data =
array([166, 186, 198,  99, 106,  60, 172, 196, 120, 138, 156, 162, 146,
       215,  57,  76])
Find the 3rd entry from the right.
Answer: 215
The first entry is 166
The 2nd entry from the left: 186
The entry just right of the smallest entry -> 76
The 2nd smallest entry -> 60
The entry just left of 162 -> 156
Find the entry just left of 106.
Answer: 99
Find the entry just left of 156.
Answer: 138

Read these off the row that follows.
1) Find the entry just right of 33.
2) Find the entry just right of 91.
3) Find the first entry from the right.
[33 34 39 69 91 58 24  6 42 56]
1) 34
2) 58
3) 56

51  -68  -34  51  -45  -38  0  32  42  -8  -83  -9  -42  -44
31  -70  -45  43  -50  -27  20  26  28  6  -50  13  -25  -46
7  -63  -36  30  -51  -13  25  16  12  6  -13  39  -20  -34
10  2  -50  1  -5  4  1  25  -6  62  27  -24  98  0
9  -3  36  -7  1  8  -52  7  4  -42  -5  -18  -2  52
47  -5  4  5  78  59  -17  -2  16  -54  3  -90  12  1
-22  11  -61  3  -32  -33  49  16  1  86  18  26  36  -30
12  -64  -78  29  -17  26  101  6  2  11  28  0  9  -70
-20  -47  -5  3  -37  20  17  1  -14  -18  34  50  -10  11
44  -58  -9  41  -40  -35  -25  28  38  -23  -80  -7  -46  -18
16  -59  29  17  -41  -3  -53  17  16  -60  -31  21  -43  37
71  -13  -22  32  46  12  -13  19  36  -21  -59  -89  -3  -32
16  -38  36  13  -36  -15  -63  18  20  -54  -40  9  -42  44
-46  91  38  -43  43  30  0  -28  -29  -7  97  -3  19  42
2  14  39  -14  13  14  -48  2  -1  -40  10  -22  2  55
2  6  -40  -2  22  37  37  -2  -15  23  70  -25  71  -25
Counting starts at 0.
Read off the entry at row 0, column 1.
Answer: -68
Read off the entry at row 0, column 2.
Answer: -34
The entry at row 2, column 1: -63
The largest entry -> 101
Read off the entry just left of -1.
Answer: 2
Read off the entry directly below the largest entry.
Answer: 17
The entry in row 2 and column 0 is 7
Read off the entry in the bottom-left corner.
Answer: 2
The entry directly above -6 -> 12
Read off the entry in the bottom-right corner.
Answer: -25
The entry in row 1 and column 0 -> 31
Read off the entry directly below -52.
Answer: -17
Read off the top entry of the column that holds the largest entry.
Answer: 0
The entry at row 1, column 1: -70
Read off the entry in the top-left corner.
Answer: 51
The top-right entry: -44
The entry just left of the smallest entry: 3
The bottom entry of the column that holds the largest entry -> 37
The entry just right of the largest entry: 6
The entry just right of -23 is -80
The entry just right of the smallest entry -> 12
The entry directly below -24 is -18
Read off the entry just left of -6.
Answer: 25
The entry at row 2, column 2 -> -36
The entry just left of -60 -> 16
Read off the entry directly above the largest entry.
Answer: 49

m =
4704	4518	4816	3959	4695
5936	5341	6648	6970	6264
6931	6625	7169	9605	6956
5958	4221	8838	6824	7428
6037	5541	6587	7266	6259
5544	6743	3008	6338	4098
Rows and columns are numbered from 0.
Read off the entry in row 0 and column 0.
A: 4704
Read off the top-right entry.
A: 4695
The bottom-left entry is 5544
The entry just right of 6648: 6970
The entry just right of 6625: 7169
The maximum: 9605
Read off the entry at row 0, column 2.
A: 4816
Read off the entry directly above 6970.
A: 3959
The entry just right of 6824 -> 7428
The bottom entry of the column that holds the largest entry -> 6338
The entry at row 2, column 1 -> 6625
Read off the entry directly below 6931.
A: 5958
The entry just left of 6625 is 6931

[[-66 -66 -13  -4 -54]
 [-33 -32  50 -28 -61]
 [-61 -28  43   7  15]
 [ -1  13  45  52  23]
 [  7  20  52   0 -60]
 [  5  42   6  32 101]
 [-25 -27  55 -22 -49]
 [ -2 -34 -36 -56 -55]
 [ 59  58 -27  58 -68]
 [-58 -39  79   8  21]
 [-22 -33 -37 -63 -96]
 [-64 -47   2 -19  62]
 [-69 -52  -7 -36  48]
 [ 17  43  25  44 -28]
 [-30  74 -36 -11  22]]
Indices start at 0.
The entry just right of -7 -> -36
Read off the entry in the top-right corner.
A: -54
The entry just left of 101 -> 32
Read off the entry in row 2 and column 0.
A: -61
Read off the top-left entry.
A: -66
Read off the entry just left of 25.
A: 43
Read off the entry directly above 21.
A: -68
The entry in the bottom-left corner: -30
Read off the entry directly below the centre entry.
A: -27
Read off the entry at row 0, column 1.
A: -66
The entry in the bottom-right corner is 22
The minimum: -96
Read off the entry just right of 79.
A: 8
The entry directly above the smallest entry is 21
The entry in row 0 and column 2: -13
The entry directly below the smallest entry -> 62
Read off the entry in row 1 and column 1.
A: -32
The median of all entries: -11
Read off the entry at row 1, column 0.
A: -33
Read off the entry in row 2 and column 1.
A: -28
The entry directly below the largest entry: -49
The entry directly above 59 -> -2
The entry just right of -64 is -47
The entry directly below -54 is -61

W =
-14  -8  9  -23  13  -46  3  -38  22  0  26  -62  26
-3  0  -3  57  -19  -23  64  -36  -32  -7  -36  3  -25
-50  -43  -36  -13  -28  -11  16  -8  -27  -51  -65  -20  -56
47  51  51  -41  -16  -21  -5  36  31  40  39  -15  24
-7  18  44  -19  -27  -17  6  49  57  -14  12  -38  -13
3  18  17  45  -33  -33  21  66  6  -16  -39  -17  -47
14  -10  -27  -49  -2  34  -66  -31  -40  17  -9  49  -3
1  12  18  -9  -11  77  -5  99  23  -14  -11  36  -24
Counting starts at 0.
The entry at row 0, column 2: 9
The entry just right of the largest entry is 23
The entry just left of 99 is -5
The bottom-right entry?
A: -24
The top entry of the column that holds the largest entry is -38
The entry at row 0, column 1: -8
The entry directly above the smallest entry: 21
The entry directly above the largest entry?
A: -31
The entry at row 2, column 1?
A: -43
The entry just left of the smallest entry?
A: 34
The entry just right of -20?
A: -56
The entry at row 0, column 0: -14
The bottom-left entry?
A: 1
The entry at row 2, column 2 -> -36
The top-right entry is 26
The entry directly below 31 is 57
The entry at row 1, column 0 -> -3
The entry in row 1 and column 2: -3
The minimum?
A: -66
The largest entry?
A: 99
The entry in row 2 and column 0?
A: -50
The entry in row 1 and column 1?
A: 0
The entry just left of 13 -> -23
The entry directly below -15 -> -38
The entry just right of -10?
A: -27
The entry just right of -28: -11
The entry just left of 44: 18

arr =
[[-223.053   12.820  -65.672  -21.932 -153.448   55.754]
 [-137.085 -244.471  229.968  -71.866  145.158 -142.401]
 [ 130.831   -4.127  232.264  -66.264   -6.228  -28.567]
 [-132.421  266.682   93.773  195.482 -177.116  -12.398]
 [ 241.637  -57.320  -27.527 -106.080  230.248  -28.041]
 [-233.346   35.226  -51.174   10.597 -109.008   38.195]]
The entry directly below the smallest entry -> -4.127
The bottom-left entry -> -233.346
The entry just left of the largest entry?
A: -132.421
The entry directly below 55.754?
A: -142.401
The entry directly below -142.401 -> -28.567
The top entry of the column that holds the smallest entry is 12.820
The bottom entry of the column that holds the largest entry is 35.226
The 1st entry, reading row by row -> -223.053
The 3rd entry on the diagonal from the top-right corner is -66.264
The largest entry in the first column?
A: 241.637
The entry just right of the smallest entry: 229.968
The largest entry in the last column -> 55.754
The largest entry in the last row -> 38.195
The fifth entry, reading row by row: -153.448
The third entry on the main diagonal is 232.264
The third-last entry, reading row by row?
A: 10.597
The 3rd entry, reading row by row?
A: -65.672
The entry directly above -57.320?
A: 266.682
The entry just right of -106.080 -> 230.248
The fourth entry from the end, reading row by row?
A: -51.174
The entry just left of -177.116?
A: 195.482
The last entry in the row that holds the largest entry?
A: -12.398
The 4th entry, reading row by row?
A: -21.932
The entry directly above 230.248: -177.116
